In the data rows, 128 means zero.
Here are some points:
[128 146 137  62 129 169 123 140 113 107 108 149 122 147 151]
[147 111 134  98 129 135  86 132 139 136 154 161 122 147 139]
[118  90 125 147 147 144 141 132 129 129 147 122 125 110 126]
[145 117 129 108 140 132 132 116 166 135 118 156 134 146 108]
[ 93 142 124  86 114 101 143 141 142 127  89  82 116 128 143]
[139 127 107 174 118 150 120 142  86 113 150 137 126 160 106]
[ 65 138 129 177 127  44 188 217  35 140 107 112 152 134 102]
[106 127 128 150 117 103 168 153 109 139 129  74 121  93 130]
[146 161 146 100 102 152 159 127 180 153 110 105 111 146 156]
[168 176 142  87 124 157 140 126 141 155 100 144 110 122 140]
[193 142 140  97 110 195  90  80 156  95  76 206 129 118 124]
[108 111  99 195 140  35 123 152  60 122 160 123 183  77 112]
[112 116 126  91 103 141 124 144 146 124  97 117  92 174 149]
[ 62 112  91 105 125 150 156 134 132 146 111  88 116 108 161]
[143 140 137  58 119 201 123 102 165 145  83 129 121 179 163]
[174  89 126 187 155 138  73  82  90 110 188 177 171 117  86]
[ 91 137 145  86 142 129 145 152 127 128 115 103 110  97 147]
[142 136 129  79 108 169 139 143 157 138  82 110 117 145 150]
[124 124 121 113 112 121 176 108 162 130 125 128 150 107 114]
[161  90 130 189 147 170  34  89 102 105 171 169 153 101  79]
Here are 16 more points, each followed by its number:
[ 95 134 115  85 114 124 180 185  98 128 112  94 150 128 186] 0
[ 74  98 137 111  83 139 149 118 132 153 101 123 105 132 160] 1
[ 90 137 168 211 121  62  91 152  24  87 174 156 148  90  85] 2
[123 158 118  46 114 161 162 144 163 126  88 147  73 162 161] 3
[145  83 152 162 142 169   0  71 145 110 192 159 182 119  76] 4
[112 142  96 119 102 138 127 112 116 103 117 107 146 136 124] 5
[ 94 153 115  66  80 116 158 165 124 156 106 114  85 158 153] 6
[ 94 125 110  63 100  91 176 180 131 140  91 104 102 137 154] 7
[116 138 148  33 117 129 179 150 148 168  94  92  91 168 147] 8
[150 101 157 107 145 177  77  70 151 126 135 116 144 192 115] 9
[170  86 139  83 128 176 101 118 176 135 110 113 102 151 153] 10
[ 67 126 110 172  96  54 203 177  89 163 143  96 125 103 145] 11
[175 102 145 174 133 158  58  46 149  98 137 154 162 133  87] 12
[136 138 159  24 102 132 159 163 171 159  67  76  76 151 182] 13
[ 96 135 100  93 117  95 129 144 138 125 122  96 116 146 123] 14
[133 153 114  44 121 168 127  87 159 140  96  88  96 140 121] 15
Which three of these numbered points are nearest to each point below, looking only along the 2 directions in which the first points spread most? Their numbers follow each, nearest first.
[124 153 121  83 113 127 168 138 176 154  78 107  61 137 154] > 8 6 3
[ 96 129  91  93 138 113 188 161 100 128  99 109 108 125 156] > 0 14 7
[200 128 152  95 130 165  76  76 160 149 123 116 145 129 101] > 9 10 12
[138 130 127  68 105 165 151 130 179 131  78 112  73 157 146] > 3 15 8
[ 71 134  98 132 130  89 155 186 135 121 120 102 130 107 140] > 0 14 11
[207 123 140 255 130 170  61  56 145 115 109 166 192 118 115] > 4 12 9
[118 120 138  84 130 119 147 100 130 140  86 100 116 134 148] > 1 14 5
[ 66 134  90 162 136  56 205 195  70 127 132  95 111  89 116] > 11 0 14
[184 144 135  71 107 168 120 108 192 124  98 120  93 176 198] > 15 10 3
[124 123 134   5 125 194 205 111 155 170  50  83  73 168 170] > 13 3 8
[148 124 164 111 136 192  77  87 145 118 126 141 125 136 140] > 9 10 12
[145 118 132 153 140 162 131 123 132 126 144 111 143 137 125] > 5 9 14
[ 88 109 111 141 147   3 201 202  88 149 142 115 106 104 162] > 11 0 14
[147 127 108 119 160 176  78 123 155 129 124 121 136 132 136] > 9 10 5
[168 113 149 135 147 124  80 106 121 132 157 141 130 136 154] > 9 5 12
[183 100 130 188 139 153  60  69 105 122 160 180 183 116 110] > 4 12 9
[156 106 125 174 185 127  69 114  45 112 171 184 191 119 100] > 4 12 2
[141 114  96  62 134 125 166 147 157 140  63  40  81 133 175] > 8 6 13
[119 111 142 236 151  72 136 106  54 110 194 182 181  81  57] > 2 4 12
[116 126 153 121 105 121 118 146 118  90 134 136 114 125 123] > 5 14 1
[157 149 133 118 120 163 129 127 148 126 141 149 143 150 119] > 9 5 10
[ 93 126 122  62 101 104 192 219 137 150  88  58  91 129 146] > 7 0 6
